Each row of Y is roughly a mix of the hidden directions of one of several groups.
Y, 148 rows:
[[ -4 -15 -13  12   8   2   4 -20  15   2]
 [-16 -14 -10   4  -1   0  -9  11 -21   7]
 [ -6 -17 -14   4 -14  -9  -6 -13  15  -1]
 [  4 -11   9  11  22   6  19   2   3  -2]
 [ 10  -2  15   3  15  11   7   8   4  20]
 [ -5   2   4  11   2  -2 -20  13   2  23]
 [  4 -12  18  12  -6   7  -5  -9  -3  20]
 [-20   6  10  10  17   0 -14  -1 -10   1]
 [ -4 -14  14 -12 -16   5   4  18  -8   0]
 [ 18 -15 -15  -7   4  -7  16  -7   8  -4]
 [ -7   9 -14 -10   5  -5  10   5  -4 -25]
 [-18 -11  16   1  -2   7  -9  17  -8   8]
 [-12   5   7  -5   9   0 -12  20 -18   5]
 [-29  -6  -4  -2 -13  -4  -3   8  10   4]
 [ 16   7  -6 -23  -8   0   2  15   3  -8]
 [-15 -11  -7  -1 -17 -13 -12 -10  12  -2]
 [-18  -7 -10  10 -14  -5  -2 -21   2   5]
 [  2   7  21   9  13   5 -13   7 -15  -1]
 [ 10   6  18  -1  21   6   6  11   9   8]
 [  0  12  10  -6  15   0 -21   8  -6  15]
 [-12   6 -24  -9   6  -9   1   2  -1 -18]
 [-12  23   3 -11  14 -11  -6  -3  -2 -10]
 [-13   0  -3  -4 -23  -7 -14 -10   9   8]
 [  3  22  14  13   9  15  -1  -7  -5   1]
 [ -8  14 -12 -11  -1  -4  11   7  -8 -21]
 [-10   4  -2  -6  10  -1 -12  19 -21   4]
 [ -3  10  17   6   2  12 -10  17 -15   6]
 [-22  -5   9  14 -11   8 -15  -2   4   7]
 [  1  -4  24   9  -9   7  -8   1  -6  18]
 [-26  -5   5   7   6 -11 -10 -13   4   3]
 [ 13  -1  -7 -13  13   4  19  14   4 -11]
 [  4  -6   6   8  -3   4 -17  12   3  25]
 [-12   1 -21  -8   5  -2  11   1  -9 -19]
 [ -8 -11 -12   6 -19  -3  14  -9  -6 -13]
 [  7   3 -11  -2  12 -11  11 -21  15  -6]
 [ 17  14   9 -13  16   9  -1   6  -1 -12]
 [  3   2   9   1  18   3 -13  15   3  21]
 [ 18   1   2  -9  12  -9  18 -13  10  -7]
 [ 12  12   4  -5  10   5   1  20 -19   2]
 [  1   9   0  -4  -4   0 -16  21 -21   2]
 [-15   5  -5   4 -12 -11 -20 -14  -8   4]
 [-22   4  -3   7 -10  -5 -18 -12  -3   8]
 [  0 -12  29  13  -6   5  -6  -1  -2   4]
 [-22   7   6   9   1  -3 -21  -7  -9   6]
 [ 11 -15  -1   8  -6  10  17 -14  15   0]
 [ -4 -20 -17  13  -6   3   6  11  -9 -11]
 [  4  -3 -12  -5  11 -10  16 -17  16  -5]
 [  9 -18 -10   2 -17   7  12   5  -3 -15]
 [-10  -3  -6  17  -8   2 -13  -3 -18  15]
 [-14   1   4  -9  22 -17  -9   5   7  -2]
 [  0  13   9 -12   1  -6 -10  20 -18  -1]
 [ -6  12  17   8 -22  -6  -6  -5  -5  10]
 [ 14   4  21  -5  10  16   4  13  -6   4]
 [-13   2 -13  -2 -19  -5  -5  -9 -15 -13]
 [ 12  19   1   4  -2  -3  -3  11  15 -19]
 [ -4  -5   8   7 -26   8   7  -2  17   2]
 [ -5  -7  15   6  -8  11 -11  20 -11   9]
 [-16   1  17  16   3   0 -17  -7  -7   8]
 [  2 -22   4   7  10   3  -8  13  15  11]
 [ 13 -15   4   6 -11  10  17 -10  14  -1]
 [-12  17  19   1  -4   7 -11  11 -12   2]
 [-11 -14 -15   3 -22  -2  -1   3 -11 -10]
 [  5  -2  12  11   7   9  12 -21  14  -1]
 [-16  -3 -18  -1 -14  -9  -1  -3  -7 -18]
 [ 18   2  15  -6  11  18  -2   2  -8  12]
 [ 11   7  -2  -8  -2   7 -15 -14 -20  -8]
 [  6  -8   7   5  -5   4 -14  13   8  24]
 [  1   7  -9  -5  -5  -9  11 -23  16 -10]
 [ 16  13  19  -4  12  11   0   3  -1  12]
 [-15   5   5  -2  19 -12   2  11  17   8]
 [ 14   5   4  -4  16   7  24   7   7   4]
 [ -2  -4  15  13 -21  14  -5  -6   3  12]
 [ 13  -2   9   0  22   5   8  10  16   9]
 [  1  12  12 -16  11  -6  13   1  19  -6]
 [  0   5 -12  -1  -8 -16  -2 -13  10 -22]
 [-24   2  -6  14  -1  -3 -12 -14  -4   8]
 [  9   3  -5  -1  -2   9 -15 -11 -26  -5]
 [ 16  -3   9   7 -16   7  -4   7  16  15]
 [ 17  15  16  -9  13  12  -5   3  -4   6]
 [ -2  -4   3   8 -14   2   6 -21  21  -3]
 [ -6  -2  14   5  -8   7 -17  18 -15   7]
 [  1   5   7   4  20   1 -15  15   3  17]
 [ 10   7  13   2  10   4  18 -18  13  -4]
 [ -6  -6  13  15 -15   5  -6  -8  11  18]
 [-24   0  11   8  12  -6 -14  -7  -4   1]
 [-12  -7   2  14 -17 -10  -9 -19  -1   4]
 [-12   3 -12   9 -18  -3   4  -6 -16 -15]
 [ 21   7   1 -16   5   5   6  19  -1  -8]
 [ 19  -5   0  -2  -3  15 -10 -12 -19   2]
 [-23  -1  -3  12  -5  -5 -11 -18  -7   2]
 [-13  -4  -9   0 -16  -8  -3   0  -7 -24]
 [-16  -8   1  18  -3  -9  -7 -19   2  10]
 [  2  -4   8   3  17  12   9   6  -1  25]
 [  8  10  -2  -4 -11  -9   0 -14   3 -25]
 [ 13  -4  21   0   8  15   6  14  -1   9]
 [ 17   7  15 -12  15   5   3   6  15   4]
 [-11   6   6  14 -10  -1 -21 -10 -10  10]
 [  1  -5  10  -9 -21   5   1   4  22  10]
 [-11   3  16  12  -9  -3  -9  -4  -3  22]
 [ 24   6   1  -3  -7  15   7  12  -9  -4]
 [-18   6   2   7 -11  -5 -22 -10  -4   9]
 [-26  -4  -9  -9   9 -14  -1   8  -4  -7]
 [  9  -6 -24  -9  -3 -15  11  -6   9  -4]
 [  0 -11  -1  16   9   7  -8  13  -8  21]
 [  0 -20  10   7   1  -5   4 -10  23   4]
 [ 22  -7  -5  -8   3   3  21   8   6  -7]
 [-18   1   0  13  -9  -6 -17 -16  -3  10]
 [ 21  -1   8   0 -22  12   0 -10  -1   4]
 [ -5   0  -2   3  32  -7   5   4  -4  -6]
 [-19  -2 -22  -2   4 -10   7   3  -1 -15]
 [  3  11  16 -13  17  -2  -4   2  12  15]
 [-15  13  -4  -5  12  -5  -3  -7 -22  -9]
 [-25  -1   7   1 -19   2 -12   7   1   3]
 [-17  -8 -16   5 -14 -11  -4 -10  -5 -11]
 [-11 -11  -9  10 -13   1 -12  -5 -19  10]
 [ 14  -2  21   4   8  11  12   4   4  15]
 [ -8 -16 -13  14   8   5   1 -19  11   3]
 [-12 -10  -8  15   2  14 -13  10 -12  10]
 [  6  -3   2  10   8  21  -4  10 -21   6]
 [-19 -16  -9   8 -13  -2 -10  -7 -12   1]
 [ -3   2   3   5  27   1 -10  12  -3  14]
 [-22 -14 -10   7 -10  -4 -11  -7 -12  -3]
 [ -7 -16 -16  11 -13   2   3   9 -13 -11]
 [  2  12  -2  15  -1   5 -10 -17 -21   4]
 [ 22  22 -10   3   6  -1   7  -8   1  -5]
 [  3 -15 -17  -4   2  -2   9   4   7 -23]
 [  4  -4  14  -8 -17   6   0   8  20  11]
 [ -3   6 -17  -8  17  -6  14   3   8 -16]
 [ -3  -2   6  13 -23   1  -7   5   4  21]
 [-25 -10 -11   6   5  -7   5   6 -15   0]
 [  2  13   6 -11 -17   2 -16 -12 -15   1]
 [  4   9  -5  -4 -10   3 -15 -15 -21 -11]
 [-22 -17   6  10  -5   4  -9   4 -14   5]
 [  3  21  17 -17  -4  -9   3   5  -4  -8]
 [  8 -19  -3  -1  11  13   2 -12 -16  11]
 [-12  10  -9  -9  10 -10 -14  14 -16   1]
 [ 13  -2 -17 -16   1  -1  18   7   6 -10]
 [ 11   9  -7 -10  11  -1  18   8  10 -17]
 [ -8   2  -2  -4 -27   0 -12  -5  10  12]
 [ -1  -3  18  13 -10   0  -5  -7   1  24]
 [ -5  -4   2  24 -11   3  -6 -16  -6  12]
 [  6   1  -5 -13  17   2  10  -6  -6 -23]
 [-24 -10   0   9 -10  -4 -14   6  -9   6]
 [  1   4  -5 -11   8  -3  -7  22 -22   1]
 [  8  19   0  -5   3   8  -1  14 -22  -2]
 [ 19  -7  -8  -4 -15  10  20   0   4  -5]
 [-13 -14  -6  -1  13   0 -13   9 -15  13]
 [ 21   1  -1 -12   4  -5   6  16  16   6]]

One row of each group comes first, with its name. Which group is each row after those in?
[ -5   1 -26  -2 -10 -15  -3 -10   8  -8]
P
[-13  10  -9   3  -1  -5   3 -16 -19 -15]
N
[ -2  -5  -6   0  16   3 -11  17 -22   6]
U
[  2  -3   8 -15  -9   9   8  14  22   5]
F

[-16 -14  -1  13  -7   3   1  -8  21   6]
U
[ -6 -20  -1   0   4 -11   6 -13  22   1]
U
[-13  -9  -5  12 -14   0 -13   5 -13  16]
N
[-16   6 -10 -10 -21  -5 -14  -5   7   5]
F
[ 16  -7 -17  -6 -16  -4  15  -4  11   1]
F
[-18   4  -5  -2  19  -3  12   1  -7 -17]
P
[ -8   8   5   9 -17 -10 -12 -14   0  16]
P
[ -3 -21 -14   6 -15   3  -1  13  -9  -6]
N
[  2  23  -5  -8   3   3  -3  11 -22  -4]
U
[-26 -16 -10   3   1  -9   9   4  -5   4]
N
[  0  17   3  -3 -24  -6  -8   8   8 -13]
N
[ -2 -21  -5  -2  11   7  -9  -2 -16  16]
N
